Each path below is one point turned by a fixed rotation once a step. After each direction that follows a path, write how fast that rotation turns it, in deg/step (0 if it stays still).
Each turn is a multiple of 5 degrees from 10 to 175, or 0.
Each row of a path follows its step; steps can be skipped.
path 1
step 2: [ 3.61 -1.49  1.37 -0.54 -2.23 -0.59 -3.92  1.09  1.65 -3.27 -1.93  1.52
 -2.07  1.16  1.80 -1.76 -1.75  0.48  2.33  0.86  1.23 -2.27 -1.47 -1.32
  1.91 -1.77 -0.82 -0.29  1.17 -0.23 -0.34 -1.08 -1.64  1.89  2.63  2.69
 -0.54 -0.92 -0.22 -0.71 -1.20  0.21  0.12 -3.82 -1.63  0.99  1.89]
step 3: [ 0.04 -2.32 -0.06 -0.66  0.58  0.30 -3.35  1.68  2.21 -0.31 -0.87  2.03
 -0.81  0.39 -1.25 -0.64  0.08  0.46  1.17  0.44  3.50 -0.68 -2.18  1.30
 -0.31 -2.86 -1.77 -2.00 -1.37  0.54 -0.11  3.92 -0.83 -1.30  0.60 -2.95
  0.02  5.83 -0.86 -0.92  1.54 -1.57 -0.79 -0.66  1.73 -2.33 -0.84]
step 5: [ 0.00 -1.77 -0.47 -1.98 -1.00 -0.23 -1.96  0.50 -1.04 -2.05 -0.65  1.02
 -2.03 -0.11 -1.03 -1.46 -2.77  0.21 -1.52  2.21 -0.95  3.62 -1.33 -1.01
 -1.63  2.51  2.32 -3.63 -0.16 -1.37 -2.24  1.17  1.41  1.97  0.18  1.46
 -0.82 -1.50 -0.07 -1.86 -2.21 -2.01  2.07 -0.64  2.80  4.29  0.27]
step 13: [-0.19 -0.11  2.79  1.53 -0.54 -1.53 -0.15  1.43  2.60  1.92 -0.14  3.15
 -0.32  1.17 -0.40  1.58 -2.19 -0.22  4.21  0.86  1.38  0.23 -0.38  1.19
  2.78  1.87 -0.19 -3.78 -3.00  0.18  1.05 -1.58  0.60  1.02  1.75  0.46
 -0.22  0.49 -2.03 -0.19 -3.69 -2.65 -2.30 -2.25  1.19 -0.70  0.64]
step 14: [ 0.49 -1.93  1.34  3.44 -0.84  2.09 -2.40  1.68  0.33  1.22  0.06  1.61
 -1.29 -0.12 -2.13 -0.71 -0.80  0.28 -3.76  3.04 -0.79  0.01 -2.90  0.75
  0.45 -0.54 -2.93 -3.25 -0.23  0.45 -0.06 -1.02 -0.66  3.60  2.60 -1.20
 -3.88  1.17  1.08 -0.58  1.18 -0.14 -0.17  2.41  1.15  0.81 -1.01]
step 22: [ 0.51 -0.20  1.51  0.80 -2.61 -0.08  0.65  1.27  0.94 -1.61 -2.46  1.57
 -0.65  0.73  4.75  4.16 -2.39 -2.81  0.40  0.31 -0.89  1.23  0.52 -0.59
  0.32  0.01  4.60 -1.77 -0.60 -0.36 -1.45 -0.03  0.42  1.36  2.29 -0.47
 -1.74  0.27  0.79  0.86  1.13 -3.50  1.16  1.32  2.31  0.60 -2.44]
step 28: [ 0.74  2.04  1.09  0.66 -2.73  0.61 -1.62 -0.63  1.81 -0.21  0.17  2.34
 -1.70 -1.03  2.59  2.44 -2.16 -1.24  1.34  1.63  2.89  0.02 -1.34  1.43
 -2.74  0.18  3.22 -2.72  2.73  0.28  0.75 -0.79 -0.70 -0.51  2.64 -0.89
 -0.65  0.81 -0.88 -1.26  1.19 -0.34  3.61 -3.79  1.58 -0.06 -2.19]
Directions:
[ 0.75 -0.46 -0.52 -2.19 -0.34 -0.24  0.01 -0.02 -0.23  0.03  0.38  0.23
 -1.26 -0.46  0.10 -0.06  0.44  0.24  0.25  0.78 -0.16 -0.27 -0.80 -0.42
 -0.55 -0.63  0.63  0.52  0.96  0.40 -0.12  0.33  0.37 -0.42  0.04  0.27
  0.37  0.35 -0.48  0.35 -0.22  0.28 -0.01 -0.29 -0.11 -0.82 -0.11] | 10
[-0.09 -0.42 -0.07 -0.18 -0.66 -0.03  0.74 -0.58 -0.63 -0.83 -0.97  0.39
 -0.02  0.99  0.61  0.10 -0.36  0.37  0.21 -0.41  0.12  0.97 -0.50 -1.87
  0.24  0.66 -0.50 -0.15  0.39 -0.95 -0.38  0.49  0.00  0.00 -0.20  0.21
 -0.08  0.44 -0.26 -0.15  0.78  0.00 -0.74 -0.10  0.37  0.15  0.47] | 145
[-0.29 -0.76  0.53  0.29  0.11 -0.59 -0.35 -0.52  0.26 -0.35  0.80  1.81
  0.14  0.08  0.69  0.12  0.60 -0.25 -1.10  0.03  0.50  0.12  0.56 -0.07
  0.10 -0.78 -0.32  0.27  0.62 -0.26 -0.37 -0.43  0.08  0.71 -0.85  0.56
  0.03 -0.86 -0.07 -0.06  0.25  0.03 -0.45  0.13 -0.88 -0.35 -0.87] | 175
[-0.07  0.98  1.03  0.30  0.47 -0.12  0.27  1.72  1.27  0.61  0.19  0.62
  0.19 -0.30 -0.20 -0.44 -0.07  1.13 -0.60 -0.24  0.34  0.55 -0.40 -0.65
 -0.01 -0.02  0.02 -0.19  0.92  0.05 -0.51  0.04 -0.57 -0.15  0.12 -0.02
  0.37  0.48 -0.52  0.25 -0.18  0.72 -0.04  0.44  0.46 -0.38  0.50] | 70
[ 0.57  0.29  0.28  0.30  0.14  1.68 -0.26  0.08 -0.46  0.13  0.45 -0.40
 -0.47  0.68 -0.09  0.03 -0.10 -0.05 -0.08  0.17  1.18  0.24  0.07 -0.50
  0.22 -0.09 -0.23  1.02 -0.15 -0.55  0.59 -0.74 -0.75 -0.77 -0.20  0.93
  0.07 -0.87 -0.34  0.40 -0.88 -0.75 -0.04 -0.41  0.68 -0.66 -0.14] | 170
[-0.23  0.70 -1.09  0.20 -0.16 -0.54  0.24  0.30 -0.54  0.07 -1.64  0.12
  0.31 -0.23 -0.72 -0.01  0.04 -0.03 -0.70  0.07  0.71  0.44 -0.63  0.07
  0.57  0.02  0.25 -0.13  0.49 -0.45  0.08 -0.29  0.57 -0.27  0.02 -0.56
  0.98 -0.58  0.26 -0.26 -1.20  0.29 -0.09 -0.62 -0.55 -0.12 -1.27] | 95
path 2
step 3: [ 5.44 -0.66 -0.39 -0.31  1.38 -0.31 -0.26  1.48  0.24  2.55  2.89  0.33
 -2.43  0.90 -3.21  2.11  2.05 -1.30 -0.67 -0.56  0.20 -4.37 -0.93 -2.36
  0.80  0.70  0.03 -2.71 -1.74 -0.28 -1.50 -1.21  0.19 -1.89 -2.78 -0.92
 -3.77 -2.08 -1.33 -0.57  1.07  1.50  0.85 -0.36 -0.84  1.38 -0.37]
step 4: [ 0.57 -0.37 -0.63 -0.02  1.88 -2.90  0.21 -0.73  1.71 -1.39  0.40  2.46
  0.88 -2.47 -0.89  0.57 -0.26 -2.59 -0.63 -2.84  0.39 -1.32  3.06 -0.44
  0.28 -0.64 -0.74 -2.38 -2.21 -2.36 -2.70  3.47  1.12  2.79 -3.14  0.95
 -1.62  0.66  1.12  4.16  1.21  0.16  1.74 -2.51  0.87  2.37 -1.06]
step 12: [ 2.06 -3.09 -0.12  1.11 -1.28 -1.64 -2.52  0.95 -2.43  0.88  3.01 -2.22
 -0.65 -0.68  0.20  0.60  2.69 -1.22 -0.55 -3.92 -0.72 -2.51  4.23 -1.40
  0.46  2.00 -0.89 -0.96  0.02  3.35 -4.00  1.29 -1.39  0.87 -1.19  0.28
 -1.05  1.06  0.28 -0.90 -0.04  2.02  2.53 -0.73  0.71  0.45 -1.37]
step 13: [ 2.92  0.33  2.14 -1.36 -0.88 -1.47 -0.60 -0.49 -1.28  0.61  0.54  1.08
  1.47 -0.63 -1.14  2.14  0.69 -3.61 -0.31 -3.24  1.23  0.54 -1.83 -2.22
  2.44 -0.11 -0.57 -3.50 -0.70 -0.49 -2.66  2.11 -0.12 -2.67 -2.57  0.25
 -4.33 -1.00 -0.40  2.44  0.89  0.63 -3.65  0.32 -0.73  0.11 -2.03]
step 18: [ 2.31 -2.41  0.77  0.31  0.15 -0.84  0.56 -0.73  1.40  2.28 -0.25  1.06
 -2.20  2.33 -2.32  0.66  1.79 -0.70 -0.92  1.44  0.58 -2.22  1.34  0.06
  1.94 -0.06 -1.70 -4.72 -1.94  0.04 -4.21 -0.15 -0.95  0.61 -2.82 -0.06
 -3.13 -0.64 -2.86 -0.15 -1.96  3.25  1.17  2.44 -1.75 -0.27  0.40]
step 19: [ 1.18 -4.11 -0.81 -1.96  0.25 -3.18 -1.09 -0.55  1.53 -0.84  0.12  0.75
  0.33 -4.95  3.02  0.53  2.28 -2.85 -0.81 -2.33 -1.09  0.25  0.73  0.31
 -0.19  0.31 -1.34 -1.46  0.00 -1.37 -2.50  2.97  1.82  0.39 -2.57  0.49
 -1.46 -0.79 -2.96  2.76 -0.97 -0.18  2.53 -1.48  0.80 -0.02 -1.36]
step 20: [ 2.81  1.61  2.97 -3.11  1.36 -0.67 -0.93 -0.34 -3.20  2.44  1.97 -1.34
  0.40 -1.14  2.87  0.81 -0.09 -1.73 -1.30 -0.15  0.74 -1.75  1.32 -3.65
  0.69  0.82  0.83  0.21 -1.60 -0.04  0.88  3.25  2.14 -0.47 -3.62 -2.65
 -2.70  0.68 -1.64 -2.47 -1.18  2.26 -0.12  0.06  0.67  1.88 -0.34]
Directions:
[-0.31 -1.01  0.32  0.48  1.01 -0.31  1.17  0.25  0.80  0.13  0.15  1.44
  0.10  0.83 -0.05 -0.35  0.19  0.07 -0.77 -0.07  0.96 -0.62 -0.11 -0.04
 -0.43  0.04  0.16 -0.21 -0.33 -0.18 -0.18 -0.43  0.06  0.09 -0.71  0.40
  0.47  0.13  0.51 -0.12  0.52 -0.46  0.70  0.57  0.35 -0.51  1.18] | 100
[-0.46  0.27 -0.60  0.65  0.29 -0.08  0.31  0.89 -1.33  0.35 -0.93  0.15
 -0.53  0.56 -0.41 -0.26  0.72 -0.45  0.35 -0.46  0.66  0.72  0.00  0.39
 -0.11 -0.16 -0.50 -1.07 -0.60  0.17  0.14  0.16 -0.14  0.98  0.12  0.74
 -0.87  0.24  0.00 -0.02  0.94 -0.04 -0.63 -0.83 -0.59  0.25  0.05] | 80
[-1.09 -0.62 -0.06 -0.91  0.89 -0.26  0.24  0.29 -0.44 -0.18  0.02  0.08
 -0.14 -0.39  0.44 -0.72  0.01  0.05  0.49 -0.22 -0.65 -0.38  0.64  0.31
 -0.53 -1.14 -0.04  0.78  0.16  0.55 -0.44 -0.67 -0.36  0.20  0.34  0.44
 -0.43  0.07  0.30  1.52 -0.30 -0.58  0.81 -0.19  0.31  0.63 -0.80] | 145
[ 1.00 -0.15 -0.14 -0.80  0.67  0.22 -0.14  0.35 -0.60  0.86  0.26  0.82
  0.03 -0.31  0.01 -0.01 -0.59 -0.40  0.32 -0.91  0.14 -0.13  0.37  0.54
  0.15  1.14  0.03  0.24  0.07 -0.62  0.17 -0.11  0.72  0.16  1.05  0.02
 -0.38 -1.12  0.65 -0.13 -0.75 -1.12 -0.23  0.02 -0.55 -0.89 -0.02] | 110
[-0.24  0.31  0.24  0.37 -0.10  0.27  0.67 -0.58  0.07  0.01  0.74 -0.60
  0.54  0.88 -0.31 -0.79 -0.94 -0.85  0.12 -0.32  0.13 -0.98  0.72 -0.27
  0.21 -0.13 -0.35 -0.79  0.19 -0.16  0.35  0.82 -0.75  1.39  0.16 -0.08
  0.39  0.26  0.63 -0.37 -0.80  0.18  0.38  0.50 -0.64  0.33 -0.83] | 130
[ 0.06 -0.14 -0.30 -0.54  0.65 -1.65 -0.19 -0.31 -0.31  1.05 -0.70 -1.09
  0.29  0.39  0.81  0.06 -1.20  0.16  0.68  1.06  0.36 -0.48 -0.11  0.18
 -0.01 -0.37 -0.31  0.39 -0.24 -0.01 -0.22  0.30  0.17 -0.35 -0.41 -0.01
  0.23  0.59  0.51 -0.99  0.54 -0.63 -0.43 -0.21 -0.06 -0.16  0.10] | 120
